In the rows, zero is written as 128.
Named moves come first, each a turn or a mirror and shown by rows before and after it. Which of them, in which order, take the first row of each pair that follows to the second? Write the first one first, as in the answered first pair.
move j539:
[169 123 101 144 103 157  74 190 108 189 100] => [148 146 121 138 119 179  77 205 127 174 128]
[118 132 171 100 151 119 150  73 124 103 154] => [131 117 154 101 143 105 153  59 116 113 136]
[118 131 150 121 135 116 129  99 137 112 144] => [131 120 143 123 128 105 134  95 132 120 131]
[123 132 126 131 109 113 140 103 149 104 134] => [120 135 128 131 111 118 140 105 151 102 138]
move j955:
[107 124 160 120 133 113 150 100 100 124 141] => [101 116 152 125 118 119 152  94 111 131 127]
[ 77 134 132 168 131 147 135 146 153 114 118] => [ 87 139 129 173 122 148 121 148 162 112 123]
[158 148 133 104 164  89 108 131  90 141 117] => [136 128 126 106 165  89 128 125  84 153  98]
[176 145 141 130 115 130 109 157 134 141 132] => [167 147 146 120 137 124 120 166 114 138 137]
move j805:
[123 144 119 108 125 131 161 170 114 136 129] => [118 138 123 110 125 127 164 165 109 142 127]
[142 125  80 140 151 132 160 142  94 124 106] => [145 127  79 138 153 132 155 146  96 122 106]
[154 123 126 131 121 123  95 127 122 116 114] => [146 135 130 127 129 127  94 131 125 103 123]
[175  98 142 113 102  82 102 126  89 171 117] => [188 119 119 128  82  95  87 138 111 153 113]
move j705:
[110 157 136 129 117 139 130  82 170 113 118] => [103 161 133 128 124 144 133  93 168 107 119]
[ 90 140 176 146 144 147 101 137 160 142 162] => [104 129 181 148 132 138  94 120 164 155 159]
[156 128 180 126 118 117 106 110 145 154 164] => [118 160 164 120 162 152 119 157 135 118 169]
[125 148 114 106 141 108 147 117  94 131 115] => [133 142 118 105 130 101 143 107  99 138 116]
move j80:
[126 132 178 131 116 119 109 100 159 136 160] => [119 107 179 127 140 117 128 111 121 173 150]
[143 116  76 130  80 112 158 120 164  84 106] => [167  87  81 135  78 125 143 149 143 159 101]
[127 144 193 106 134 104 131  79 159  98 176] => [159 112 200 115 123 120 106 111 143 177 175]
Now pairs of rows:
Each pair is 2 to 3 moves apart.
[ 98 100 167 122 104 113 150  79 150 152 128] => [ 63 122 161 116 149 140 168 124 128 133 142] : j955 then j705 then j805
[146 158 185 124 122 150 104 135 145 158 182] => [181 107 131 126  94 100 118 103 108 184 116] : j705 then j539
[126 124 112 103 142  91 138 113 104 132 115] => [ 94 150 141 110 153 131 135 133 138 115 146] : j955 then j539
[108 189 168 124 120 148 111 136 180  68 203] => [160  78 137 126 117 121 121 155  71 237 137] : j80 then j955 then j539
[152 126 149 125 133 112 114 132  70 175  97] => [124 143 113 138 135 144 123 170  75 145  82] : j805 then j705 then j955
[119  98  89 130 102  94 165  90 113 111  68] => [121 147  73 134 103 116 144 120 139  55  89] : j805 then j805
[132 123  98 125 125 139 117 170  93 168 112] => [104 166 155 120 134 132 118 132 153  99 163] : j80 then j705 then j539
[107 159 109  99 165  94 156  95 118  35 142] => [106 178  97 109 179 167 126 186 106  77 154] : j705 then j80 then j705
[ 88 113 149 129 151 136 164 144 115 140 124] => [102 100 154 130 124 110 162 101 137 133 115] : j705 then j955 then j80
[138  93 133 117 175  91 177 100 120 117 110] => [152  76 110 134 130 103 169  93 151 128  84] : j705 then j805 then j955
[111  94 129 134 101 189 136 129 151 157 111] => [ 83 107 120 126 131 194 155 142 135 130 113] : j705 then j805 then j80
[142 127 108 145  85  93 144  98 176 100  97] => [110 133  88 152 126 158 155 183 145 136  93] : j80 then j705 then j955
[130 152 148 134  95 145  98 127 181 102 160] => [161 103 139 119 122 114 105 145  95 184 139] : j955 then j80 then j539
[122 121  90 141 102 155 156 156 151 152 100] => [148 118 103 146  80 138 137 131 167 154 104] : j805 then j705
[109 122 153 142 108 119 169 105 162 107 122] => [135 110 178 142 110 144 140 141 156 165 141] : j955 then j80 then j539
[139 116 132 108 211 104 147 145 116 137 162] => [139  93 122 113 202 101 153 143 105 155 142] : j805 then j705
[109 122 194 125 212 145 140 156  90 200 173] => [154  93 108 123 137  37 163  41  88 124  86] : j80 then j539
[159  88 142 114 103 135 110 133 145 198 133] => [166 140 123 117  96 159  87 161 169 144 156] : j805 then j805
[126 167 149 150 122 105  96 147 144  96 143] => [ 76 138 161 143 148 100 145 134 116 116 127] : j805 then j955 then j955
[ 98 138 124 161 131 140  97 159 114 118 123] => [106 115 135 147 147 100 109 130  85 133 123] : j705 then j955 then j80
[126 176 120 117 213 106 159 166 108  69 195] => [160 177 130 122 207 119 128 188 105 108 211] : j80 then j955
[134 105 154 153  76 153 134  92 176 130 118] => [107 147 133 152 115 190 140 142 167  88 137] : j705 then j955
[122 126 107 131  74  90 154  74 137  75  95] => [143 171 117 123  97  88 129  98 129  43 135] : j805 then j955 then j955
[112 142  89 131 142 170 130 118 156 111 128] => [106 131 127 127 161 173 129 118 147 149 148] : j705 then j80 then j539
[ 93 138 143 113 139 160 153 152 137  78 160] => [119 143 133 120 106 152 131 137 163  69 153] : j539 then j80 then j539
[109 125 105 142 108 170 130 170 129 144 127] => [142 115 116 146  83 148 106 142 142 162 130] : j955 then j705
[127 125 128 120 137  92 138 106 112 133 126] => [108 117 112 137 116 116 147 113 138 130 104] : j705 then j955 then j955
[105 155 155 125  94 131 134 117 190 105 116] => [114 119 149 113  96  90 158  86 148 134  91] : j805 then j805 then j539
[147 159 123 127 140 149 117 149 115 124 135] => [131 119 123 124 139 124 154 113  99 150 104] : j705 then j80 then j955
[ 83 122 139 132 148 126 163 115 119 127 126] => [142 115 132 146  94 119 125  95 149 143 122] : j705 then j805 then j955
[198 105 168 139  84  89  79  79 129 134 142] => [ 73 152 122 132 178 163 154 177  86  67 133] : j705 then j955
[183 119 109 145 115 142  95 158  91 161 145] => [127  84  98 139 119 105 163  98  83 140  98] : j80 then j955 then j705
[141 171 118 126 138 117 108 155 141  81 120] => [127 125 147 110 165  78 140 126  94 125 109] : j805 then j805 then j539
[121 132 129 106 183 140 140 162  93 137 143] => [ 90 122 148 106 176 129 168 113 116 111 136] : j80 then j805 then j955
[164 145 176 135 159  92 114 115 119 144 154] => [ 90 116 144 141 175 121 175 127 112 146 105] : j705 then j955 then j955
[123 125 109 116 138 113 111 135 140 132  93] => [127 126 131 119 133 118  98 138 153 150 108] : j539 then j80 then j705
[ 76 133 108 113 116 144 151 143 135  92  78] => [ 75 131 107 113 123 153 150 156 127 109  73] : j705 then j80 then j705
[113 101 120 124 124  86 137 120  87 120 112] => [ 70 121 141 129 140 124 144 138 112 104 134] : j539 then j955
[107 124 125 114 156  89 165  93 105 109 126] => [ 87 144 148 132 125 135 149 104 174  98 145] : j955 then j955 then j539
[150 135  86 137  81 157 102 142 149 139  98] => [147 100  94 129 100 135 125 124 114 173  80] : j705 then j80 then j705
[109 144 140 143 108 169 120 142 176 137 123] => [100 102 147 134 128 144 147 130 131 179 104] : j705 then j80 then j705
[104  92 105 124 150 149 158 141 113 164  88] => [128  83 148 125 121 137 137 106 144 188 107] : j539 then j705
[162 104 154 124 104 114 114 108 134 178 131] => [133 115 122 120 100  90 147  80 138 112 100] : j80 then j805 then j80
[ 97 126  92 126 120 141 142 144 146 112 106] => [136 110 106 131  89 123 119 120 154 140 106] : j705 then j80 then j955
[104 151 140 155  93 150 129 127 195  72 131] => [166 149 145 144  80 107  98 104 178  84 138] : j705 then j539 then j955
[120 140 169 119 149 156 117 183 100 151 171] => [ 79 109 158 132 135 162 157 167 103 174 131] : j955 then j955
[131 135 102 110 174 126 140 172  57 141 120] => [ 82 145 121 108 169 110 173 115  95  80 118] : j80 then j805 then j955
[108 153 148 101 178 113 132 140  96 109 156] => [156 115 153 112 119  72 113  86 121 139 135] : j705 then j80 then j805
[142 173 154 102 158 105  89  98 147  64 161] => [181 158 161 121 128 125  49 126 157 126 161] : j955 then j80
[127 121  86 125 162 117 142 139  68 113 107] => [124 109  77 148  99 133 140 111 132 108  81] : j955 then j955 then j80
[147  96  99 139 121  95 152 102 100 103  87] => [ 96 138 171 132 164 141 151 126 134  89 155] : j955 then j539 then j805
[146  47 130 147  78 137 130  99 141 181  84] => [207 104 155 132  92 127  63 118 141 153 153] : j955 then j955
[123 152 115 121 104 177 141 158 118 133 117] => [135 155 114 122  93 172 129 155 124 133 121] : j539 then j955 then j539
[124 103 109 130 121 119 146 120 106 140 102] => [113 100 111 134 119 129 154 121 117 136 102] : j539 then j955 then j539
[173  91 139 132  59 114 102  84 173 170  87] => [ 55 139 196 106 177 168 160 142 145 128 150] : j80 then j539
[163 114  76 116 137  91 140 109  65 130  94] => [155 179 144 124 144 173  88 169 135 118 179] : j539 then j80
[139 113 134 114 169 112 128 152  77 149 134] => [138 118 109 122 165 130 132 172  79 139 120] : j705 then j805 then j705
[126 130  64 138 133 119 130 143  94 137  87] => [160 154  81 145 111 137  84 155 134 136 121] : j80 then j805 then j80
[ 90 144 128 126 151 158 152 161 112  92 109] => [175 141 105 135  88 132  97 143 131 109 101] : j80 then j539 then j955
[142 110 141 151  92 158 146 121 127 165 110] => [104 123 154 147 113 170 166 123 133 138 122] : j539 then j80 then j955
[115 159 104 125 122 188 119 171 156 106 143] => [151 129 141 128  82 163  93 119 180 144 149] : j705 then j539
[130 154  88 143  70 168 102 159 180  77 113] => [153 103  59 127  72  97 131 114 114  99  67] : j805 then j539
[123  84  93 148 124 150 151 167 100 171  74] => [136 124  92 147  83 109 140  98 161  70  85] : j80 then j705 then j805
[131 154 113 143  94 168 105 149 179 112 117] => [131 165 104 134 104 157 105 148 165  89 118] : j539 then j805
[ 65 125 130 125 146 145 156 110 133 103 130] => [106  88 145 128 109 120 140  78 135 154 118] : j705 then j80 then j80
[113 166 110 136 154 171 127 153 131 120 149] => [111 149 131 133 167 167 131 154 117 146 155] : j80 then j805
[115 101  80 149 120 144 151 154 104 157  86] => [ 89 134 110 158 132 186 139 174 139 137 116] : j539 then j955
[123 132 146 104 177 132 109 155 109 151 180] => [125 120 155 102 148  82 124  74 134 112 166] : j805 then j80 then j705
[ 98 131 103 153 191 181 165 222 111  99 126] => [ 89 155 147 146 199 170 157 195 139  73 165] : j80 then j805
[ 97  85 142 130 134 106 147 134 103 157 113] => [135  96 121 146  84 116 113 134 139 151 104] : j805 then j955
[ 72 131 119 147 113 184 141 141 179 109 114] => [ 77 135 140 143 119 186 134 139 185 105 131] : j805 then j955
[159 195 104 101  95  80  99  86 166  41 153] => [204 124 125 102 124 103  70 161  75 220 152] : j80 then j955
